(in the rows, 128 means zero)
Where one turn sends some rows of the set: a few examples, then the rows asked
z_998: [125 124 117 112 162 165 159 136 110 148 152 151 134  98 135 137 142 127
 182 120]
z_463: [116 101 133  98 144 119 114 108 121 157 144 163 144 125 125 125  83 137
 149  83]
z_185: [155 116 114 113 135 130 133 122 113 125 118 153 121 122 119 143  99 105
 117 160]
z_530: [132 123 118 106 143 138 117 119 154 142 121 136 182  87 142 157 134 139
 124 102]
z_236: [124 124 108 114 152 159 165 123 132 112 169 137 127  93 104 141 134 118
 120 128]
z_686: [ 93 114 129  94 162 140 108 113 139 148 159 136 142 132 132 140 100 143
 128  90]
z_213: [152 113 136 107 157 140 119 135 130 153 112 164 165  90 150 123 124 136
 149  92]
z_454: [139  97  99 136 121 144 135 122 127 113 127 150 139 110 159 120 123 120
 130  85]
z_82: [114 130 104 108 139 156 147 125 135 112 164 129 103 123 114 143 127 110
 124 132]
z_356: [116 134 119  87 157 151 146 126 125 151 157 154 151  95 128 142 145 145
 164  82]
z_246: [140  95  91 129 127 147 142 119 129 107 127 157 135 108 160 125 130 116
 123  94]
z_50: [121 112 145 103 179 122 115 127 117 153 146 148 157 125 117 134  84 133
 122 128]
z_640: [158 118 119 111 108 124 148 113 128 134 115 159 137 104 109 154 108 114
 121 147]
z_386: [136  94  98 127 129 140 138 125 118 111 135 164 106 118 141 111 114 104
 141 100]
z_736: [147 121 109 120 148 136 140 129 104 133 118 154 122 125 132 133 106 101
 112 158]
z_741: [144 117 117 109 168 139 142 120 119 136 144 153 185  73 120 134 129 139
 145 102]
z_648: [154 112 123 116 116 119 143 116 125 142 114 153 137  98 106 158  98 114
 119 144]
z_123: [121 122 124 100 133 142 144 128 136 173 116 152 124  99 129 178 128 119
 162 141]
z_671: [114 103 138 105 139 115 121 121 118 154 150 167 143 128 125 119  87 132
 153  84]
z_941: [123 119 117  97 127 124 143 111 145 153 139 157 160  73 107 160 129 132
 150  88]
z_312: [110 140 106 112 125 153 147 130 132 126 150 133 101 131 127 141 128 107
 121 134]
z_751: [122 114 143  96 175 129 111 115 119 154 148 146 156 122 113 133  81 140
 129 121]
z_927: [ 88 118 126  95 156 132 115 121 138 148 160 137 142 141 136 146 106 138
 125  97]
z_930: [143 110 125 124 150 158 124 143 134 152 105 148 143 104 171 136 131 123
 155 125]
z_598: [127 131 133  83 158 133 129 125 142 171 118 151 154  91 120 176 126 137
 131 124]
z_187: [115 126 103 115 156 156 163 121 123 116 174 127 133  99 105 147 132 123
 123 124]
z_558: [128 106 104 128 129 140 151 132 113 127 137 168 100 112 133 108 114  97
 142 106]

z_236 goes to z_640
z_598 goes to z_213
Now these:
z_386 goes to z_82
z_454 goes to z_187
z_123 goes to z_930
z_927 goes to z_50
z_312 goes to z_736
z_941 goes to z_530
z_686 goes to z_751

Where one turn sends some rows of the set: a few examples, then the rows asked
z_696: [131 126 103 137 117 124 111 149 100 132 139 135 168 109 154  90 123 104
 111 104  97  98  90 146 119]
z_190: [128 134  96 132  88 109 110 150 124 158 126 108 136 145 135 111 112  68
 136 161 135 107 101 145 121]
z_188: [143 122 114 118 102 101 135 122 110 165 153 131 101 110 115  78 118 101
 127 108 102 102 111 161 110]
z_432: [142  98 119 114 114 120 143 164  82 143 131 146 116 119 130 111 110  95
 104 113 124 124 115 161 150]
z_217: [124 134 122  91 111 154 124 137 138 155 117 102 107 113 139 130 115  92
 112  99 142 130 126 149 156]
z_525: [122 138  93 136 100 118 108 144 123 161 123 109 130 150 142 114 121  75
 143 159 137 111  97 162 126]
z_914: [143 139 127 144 117 120  88 146 108 144 123 103 126 127 139 114 135  76
 103 151 152 126 124 134 120]
z_443: [126  85 122  87 105 111 121 136 133 123 104 136 156  95 146 113 123 102
 122 109 101 123 118 136 151]
z_84: [162 124 118  99 127 113  87  99 104 154  87 140 101 142 145  89 101  98
 123 115 115 110 118 153 154]
z_976: [166 125 114 117 129 120 100 105 113 151  84 136 102 147 141  91 108 111
 115 116 125 104 126 168 153]
z_289: [139 122  96  93 115 140  99 148 154 129 112 138 137 149 142 139 116 109
 131 113  92 120 132 142 133]
z_207: [155 102 103 118 100 110 118 141 115 166 106 132 113  88 155 113  89  75
 149  96 137 121 118 157 113]
z_763: [162 125 115  98 137 111  95  92 108 143  96 131 101 145 133  97 103  96
 121 121 115 113 123 166 152]
z_876: [126 132 137 102 102 111 103 138 141 136 151 130 112 107 141 145 127 106
 132 118  81 116 103 133 149]
z_862: [174 118  94 109 139  88 103 105 117 142 116 119 123 102 150  90  88  87
 125 113 104 137 112 152 134]
z_318: [106 133 122 109  97 114  97 109 117 139 119 117 120  82 155 121 130 105
 157 111 102 109 119 110 149]
z_885: [154 108 108 123 103 111 124 160 112 119 135 107 134 126 145 122 156 109
 130 143 129  83 120 146 127]
z_422: [147 130 127 153 119 131 109 122 100 132 112 144 123 119 150  95 167 108
 136 134 119 113 125 143 109]
z_247: [145 122  84 109 139 138  97 161 111 114 118 113 125  97 152 118 131 100
 115  92 126 103 128 146 162]
z_425: [155 104 125 101 140 126 103 121 106 133 128 132 140 111 153  92 104  84
 122 109 151  94 113 172 115]
z_691: [165 158  86 155 103 106 109 120 106 161 121 131 126  97 128  89 109  94
 116 138 137 126 113 151 127]
z_855: [109 133 108 108  96 116 107 110 114 133 117 133 116  86 160 115 116 116
 157  97 110 107 127 105 136]
z_897: [ 97 135 110 107  95 105 103 117 114 136 120 121 116  97 151 124 127 100
 160 107  98 111 129 108 140]
z_665: [149 140  75 115 100 137  89 127 126 130 110 108 140 113 150  75 141 114
 105 136 109 121 111 121 125]
z_579: [112 135  86 133  91 118 117 155 135 156 126 127 135 140 130 115 120  80
 139 156 136 111 104 157 120]
z_722: [122 163 115 142 103 143  99 131 136 122 128 125 123 118 119 126 131 115
 120 122 123 131 118 112 150]
z_85: [150 140 108 114 103 118 108 121 139 148 135 137 101 108 128 113  67 106
 123  99  97 121 129 157 158]

z_885 goes to z_425
z_525 goes to z_84
z_217 goes to z_665
Now these:
z_190 goes to z_763
z_579 goes to z_976
z_914 goes to z_862
z_207 goes to z_289
z_432 goes to z_247
z_691 goes to z_85

Where one turn sends some rows of the set: a few examples, then the rows asked
z_482: [159 125 155 127 112 128  74 117 139 163 124 128 131 110 125 116 154 141
 135 143 111 116 161 131 121 128 139 117 155 133 122 136 111 119 162 125]
z_681: [124 130 138 124 124  97 111 113 144 131 121 113 129 114 126 124 118 148
 131 133 123 115 157 145 114 141 149 118 145 132  87 123 148 174 178 117]
z_173: [150 120 154  97 122 147 169 141 154 123 116 121 124 103 133 101 174 132
 123 147 132 129 153 105 121 116 120 134 149 145 118 142 133 112 126 131]
z_859: [162 120 135 116 102 115 135 120 114 148 134  92 148 106 117 105 119 152
  92 120 122 110 143 125 124 129 150 126  98 142 137 155 110 130 172 115]
z_978: [129 138 147 120 121 154 143 126 132 124 108 125 104  82 123 122 161 159
 104 139 123 136 145 119 123 129 138 109 100 172 123 174 165 118 120 134]
z_658: [124 123 158 129 114 154 145 120 156 121 115 142 137 102 123  95 156 172
 120 136 129 145 150 108 137 148 145 120 100 154 151 166 150 120 134 141]
z_75: [151 125 137 119 130 128 143  96 165 164 114 138 127  90 123 120 141 153
  94 127 108 133 161 137 151 119 163 131 127 109 153 115 145  94 126 122]
z_86: [111 106 135 149  80  98 110  94 163 151 151 115 123 133 125 156 116 142
 118 118 130 110 142 133 117 148 138 119 128 165 112 125 141 117 146 121]
z_755: [139 114 133 146 115 137 122  97 174 138 151 136 117 151 136 145 144 143
 144 142 123 129 146 107 133 156 147 133  89 140 108 123 152 112 111 109]
z_804: [132 125 138 120 145 137 163 113 147 157  91 147 121 116 120 128 141 154
  77 142 125 134 148 182 125 135 139 114 120 136 118 120 137 103 115 119]
z_774: [138 120 165 112  92 144 190 125 155 133 106 113 121 113 119 117 151 140
 141 137 125 126 140 116 125 114 124 113 124 144 127 159 125  96 112 117]
z_632: [124 119 149 137  94 124 135 116 145 162  99  93 120 120 122 113 133 145
 121 141 140 134 144 102 122 140 113 129  83 135  87 121 195 110 112 117]
z_181: [116 117 154 143 141 135 108 121 130 166 124 105  98 101 131 116 105 135
 100 138 111 121 149 132 122 137 142 100 158 166 111 126 125 108 126 144]
z_417: [140 120 155 122 113 107 134 109 119 148 140 120 141 109 120 124 152 163
  71 120 148 106 131 129 120 137  97 115 102 143 107 141 109 130 155 135]
z_492: [134 144 156 156 105 129 133  93 137 145 119 127 119 126 121 100 116 157
 120 132  91 118 175 129 142 166 127  92 159 130 125 122 128 126 140 136]
z_873: [133 126 127 147 123 108 132 121 144 137 111 108 143 150 135  76 137 147
 124 167 136 144 137 106 127 119 136 137 109 142 105 132 190 120 136 118]
z_341: [135 138 133 138 140 106 142 100 139 142 133 115 109 129 126 142 145 146
 168 120 130 130 141 114 132 130 114 121  93 123  97 115 148 117  92 124]
z_646: [152 125 148 124  89 122 158 100 136 140 150 101 125 110 129 128 121 153
  58 133 124  91 148 104 133 141 136 112 126 136 111 142 126 120 152 120]
z_126: [136 114 120 163 101 111 138 119 152 142 135 104 152 132 133 121 108 132
 124 131 123 124 151 142 114 159 135 122 143 159 121 108 133 154 165 111]
z_624: [131 117 147 129 118 112 131 127 150 154 114 108 125 124 117  96 152 125
 129 158 130 137 126 107 123 106 119 133  97 134  70 126 192 126 139 121]
z_338: [136 133 134 119 169 129 139 115 143 137 127 117 116 124 122 131 131 157
 160 150 133 120 147 130 125 135 162 122 103 134  74 130 169 144 125 121]
z_241: [146 115 126 102 133 142 133 132 152 165 114 141 127 105 114 124 145 123
  91 130 123 139 154 167 135 122 160 134 109 136 138 115 130  96 126 134]
z_315: [155 143 145 136 121 129 164 102 153 163 106 150 141 101 113 143 158 156
  98 145 129 124 150 163 147 118 144 100 118 104 130 123 141 108 130 128]
z_18: [138 123 136 132  81 118 137 121 149 148 108 100 145 160 123 108 136 148
 135 161 154 126 153 109 125 136 138 136  98 135 106 132 182 100 124 117]
z_595: [160 114 122 152 152 147 143 132 152 144 131 109 141 134 149 125 132 136
 151 157 135 135 145 116 117 151 149 137 110 144 110 109 144 137 121 100]
z_54: [138 120 154 136 106 129 133 108 132 181 124 122 133 119  88 131 139 150
 141 135 117 102 151 167 113 149 121  95 138 169 102 140 120 106 147 137]
z_163: [118 112 158  97 125 110 146 119 128 130 131 112 122 128 121  91 107 149
  75 122 127 113 135 128 128 129 138 118 114 131 103 142 102 133 158 135]
z_347: [112 134 141 137 112  79 104 107 133 145 126  97 109 105 132 149 119 138
 129 104 137 119 144 130 117 122 116 113 138 132 101 112 135 139 136 129]

z_173 goes to z_658
z_681 goes to z_126
z_624 goes to z_873
Now these:
z_482 goes to z_492
z_163 goes to z_859
z_595 goes to z_755
z_75 goes to z_315

Where one turn sends some rows of the set: a few examples, then the rows asked
z_265: [148 142 109 133 139 159 109 124 114 144 166 172 147 144 129 127 153 133
 132 115  99 155 101 124 108 154 139 159 146 114 139 103 123]
z_194: [154 177 113 116 136 130  92 121  87 120 162 142 101 134 114 136 177 154
 152 144 124 140  96 160 144 140 115 156 151 120 115 135  84]
z_847: [132 137  94  82 123 131 130 151 124 122 148 154 143 175 151 123 143 117
 171 165 117 136 123 124 133 143 115 139 152 125 111 103 116]
z_53: [114 137 115 143 117 148 132 137 142 105 121 149 121 145 129 142 142 147
 126 149 125 150 126 161 147 119 112 157 135 151 132 148  87]
z_512: [162 157 134 109 125 105  81 149  99 109 140 153 151 151 143 155 133 138
 161 116 142 117 110 133 130 132 128 132 118 132 150 123 133]
z_10: [141 141 132 145 146 152 130 121 106 147 139 171 136 165 112 152 128 151
 147 135 152 147 102 154 126 150 115 143 141  97 101 110 122]
z_452: [115 135 130 103 117 133  93 143  99 126 131 179 126 126  95 171 132 137
 143 148 106 145 143 154 115 143 129 143 133 117 117 116  93]
z_30: [120 142  89  77 123 132 136 151 123 116 150 142 146 168 148 127 148 116
 165 166 117 140 127 130 130 138 122 128 151 131 118 116 112]
z_527: [135 132 128 125 107 151 113 160  90 151 137 153 141 164 139 108 162 133
 161 110 132 140 127 151 164 143 127 161 145  94 120 105 103]
z_180: [138 151  85 108 123  92  88 138  95 136 145 142 107 133 114 128 154 164
 155 122 153 121 121 128 129 139 109 140 123 109 113 114 129]
z_962: [135 137 144 124  98 129 108 108 117 114 138 124 106 135 119  98 139 166
 134 107 140 138  99 147 124 146 116 153 148 120 144 114 150]
z_705: [125 142 131 103 131 140 113 138 122 115 162 133 146 140  87 144 133 128
 170 125 126 142 110 126 150 166 109 190 157 147 119 132  66]
z_45: [145 138  99 115  94 113 118 144 131 117 156 130 141 157 124 111 134 142
 131 135 148 131  77 154 101 106 108 163 134 108 117 112 123]
z_237: [136 134 135 134 131 141 122 133  88 111 154 121 139 115  90 148 139 132
 151 139 103 131 120 136 110 159  79 176 131 143 137 141 118]
z_965: [ 92 123 113 137 139 137 126 131 118 158 163 124 141 124 120 107 120 140
 133 118 162 154 118 137 116 152 124 139 135 132 105 131 101]
z_134: [134 146 127 124 101 115 104 113  99 111 151 160  99 129 131 128 152 100
 169 142 116 153 140 144 126 158 115 145 119 159 119 133  89]
z_186: [135 137 151 120 126 137 117 154 129  83 155 116 154 153 125  99 126 108
 141 110 121 143 118 161 115 139 122 145 163 128 109 118 127]
z_838: [146 135 114 114  90 114 116 138 130 119 161 136 141 154 123 112 136 149
 138 137 148 137  77 148 111  98 106 168 125 100 128 116 114]
z_19: [103 153 143 120 102 157  90 126 114 128 147 135 102 122 107 101 141 147
 142 139  97 146  95 149  99 162 102 154 141 115 126 145  98]
z_301: [104 132 104 127 142 150 114 150 102 142 131 120 157 133 141 145 125 134
 150 117 127 151  73 161 129 143 120 128 140 100 137 149 114]
z_218: [163 149 138 111 123 102  83 138  99 110 135 146 149 153 142 147 132 133
 160 109 147 124  98 138 128 132 123 142 122 129 152 119 146]
z_918: [111 136  98 123 149 144 110 150  96 139 128 124 165 126 144 146 125 129
 154 114 133 147  85 159 132 154 111 125 139  96 127 142 120]
z_486: [ 92 164 147 114 110 125 111 144  96 132 166 117 121 136 107 130 138 107
 139 158 153 150 118 138 133 142 107 145 157 135 106 154  91]
z_462: [144 142 141 102 127 143 111 124 140 152 150 161 110 166 146 128 127 141
 166 109 141 133 133 115 138 159 118 167 137 131 121  89  95]
z_984: [116 144  98 114  97 114  97 148 118 132 152 139 160 105 148 120 125 119
 133 109 141 117 111  98 129 160 108 149 120 120 131 120 116]
z_275: [142 184 157 115 110 150  79 110 123 131 166 142 116 133 127 144 131 133
 141 122 141 149 124 160 125 138 105 172 121 129 137 115  80]
z_149: [136 130 132 133 124 118 117 114 116 137 136 120 119 115 124 143 147 155
 134 136 117 155 115 118 154 118 139 167 140 116 115 157  84]
z_913: [143 132 138  92 108 135 112 132 133  97 122 132 103 119 101 137 148 128
 150 129 138 113 106 120 142 145 124 178 147 109 145 148  87]
z_920: [134 134 126 116 101 145 113 156  91 143 139 149 134 159 138 110 161 123
 170 104 123 138 132 144 172 142 117 165 141  94 125 108  96]
z_849: [110 154  89 115 122 134  72 139 128 104 138 117 124 123 104 153 133 143
 143 154 118 138 132 161 142 132 135 151 113 141 133 125 106]
z_615: [129 175 121 118  96 139 117 147 108 131 136 135 114 146 131 155 167 132
 156 146 143 107 112 135 117 170 108 160 110 134 121 156  78]
z_538: [144 130 107 129 141 159 116 119 119 151 165 163 155 136 139 119 146 131
 138 115 108 162 100 125 104 161 137 158 145 117 137 106 120]
z_328: [107 163 142 125 137 136  91 130 132 106 145 118 106 125 152 164 150 110
 143 158 113 152 102 140 139 175 119 152 140 130 112 137 116]
z_100: [123 139 104 115 144 126 120 138 148 105 145 108 106 162 132 138 133 132
 154 131 125 139  91 150 103 164 102 155 153 138 107 109 147]
z_964: [129 130 116 107 138 113 118 108  93 111 145 139 140 108 128 138 121 118
 176 120 151 141 127 132 140 183 108 123 132 137 124 118 126]
z_137: [115 140 102 119  97 119 105 153 122 121 160 133 159 100 148 131 119 107
 138 110 134 120 108 104 131 167 104 152 124 121 126 119 107]
z_94: [135 137 147 108 120 138 117 155 128  91 145 114 151 155 139  94 119 113
 145 110 127 135 120 161 124 140 121 139 169 135 114 114 123]
z_871: [132 166 135 130 146 140 105 108 135 103 137 163 118 148 103 134 129 117
 139 152 131 142  90 144 108 135 110 142 131 114  99 157  90]
z_251: [108 156 110 102  95 150 134 158 126 121 124 126 121 160 140 134 134 145
 148 130 154 106 129 157 147 170 113 136 150 130 108 107 106]
z_408: [149 160 138 125 108 135  98 157 124 126 150 130 112 152  99 174 128 135
 147 142 109 158 140 134 102 137 102 173 160 123 126 127 123]

z_452 goes to z_149
z_964 goes to z_180
Now these:
z_984 goes to z_218
z_838 goes to z_186
z_275 goes to z_871

Where one turn sends some rows of the set: a few examples, then the rows asked
z_156: [135 105 149 129 128 114 142 138 158 143 123 128 108 147]
z_808: [128 118 122 141 131 128 124 148 149 116 117 131 162 162]
z_817: [122 129 133 118 162 125 139 108 123 153 136 108 139  99]
z_479: [141 108 123 142 108 108 139 130  87 152 124 121 131 116]
z_397: [104 156 123 116 132 134 126  98 153 124 146 123 135 123]
z_947: [112 146 128 126 144 127 120 137 151 112 117 132 171 143]
z_87: [107 149 123 127 115 122 108 135 152  98 122 143 130 144]
z_148: [143  98 159 124 143 106 140 127 123 148 145 119 138 115]
z_252: [119 109 104 144  88 130 134 148 115 130 109 104 130 124]
z_166: [143 111 126 100 126 123 133 118 119 153 141 105 132 100]
z_444: [111 161 127 133 133 133 165 108 127 125 141 112 144 123]
z_325: [118 157 131 132 125 126  84 135 150 130 134 110 132 121]
z_974: [111 144 135  92 128 105 117 152 119 156 124 122 143 124]
z_805: [ 96 123 138 120 115 112 121  86 129 118 138 114 121 102]
z_601: [102 105 129 138 131 132 131  85 109 140 127 113 135 109]
z_238: [116 124 125 157 108 129 129 170 118 113 114 122 114 135]
z_488: [148 107 133 134 105 113 143 162 128 127 116 134 113 134]
z_516: [126 133 145 133 111 133 148 149 136 152 141 130 132  87]
z_147: [130 155 115 165 121 118 110 128 128 121 113 102 123 140]
z_950: [117  94 115 118  99 138 129 120 129 151 143  97 130 120]
z_76: [ 92 130 132 149 114 105 112  96 113 105 131 123 134 113]
z_336: [121 104 119 117  95 123 128 163 134 131 107 113 123 108]
z_183: [120 132 135 116 137 126 132 155 158 113 140 136 121  97]
z_966: [142 145 133 102 127 117 136 163 139 144 133 126 121 110]
z_880: [114 129 115 160 116 120 120 112 121 115 116 127 136 167]
z_732: [123 113 125 106 137  95 123 124  96 142 116  95 145 128]
z_797: [124  93 128 140 130 121 122 119  86 131 106 109 144 130]
z_985: [ 96 124 125 148 123 109 165 110 110 127 122 134 151 140]
z_865: [141 132 159 120 153 111 142 123 145 146 145 114 125 117]
z_129: [132 129 143 143 105 126 135 156 146 123 134 151 133  98]
z_956: [ 96 128 127 153 127 115 159 114 142 104 116 130 135 148]
z_631: [120 119 131 155 104 100 128 141 109 151 135 154 140 111]
z_363: [102 145 122 108 146 127 104 126 146 136 140 118 134  95]
z_405: [128 114 126 130 130  92 129 152 103 153 112  96 128 135]
z_133: [113 141 128 136 130 139  93 107 143 122 138  93 145 127]
z_56: [113 129 129 133 137 130 120 166 158 111 127 127 122 149]
z_826: [110 124 121 132 133 117 120  81 113 124 136 130 160 134]
z_105: [115 133 138 112 111 116 119 117 143  84 114 132 125 108]
z_38: [139 107 120 132 138 116 119 113 120 103 130 124 173 136]
z_20: [105 111 136 162 123 118 136 137 100 120 112 142 141 150]

z_950 goes to z_444
z_966 goes to z_87
Now these:
z_947 goes to z_336
z_805 goes to z_865
z_56 goes to z_238

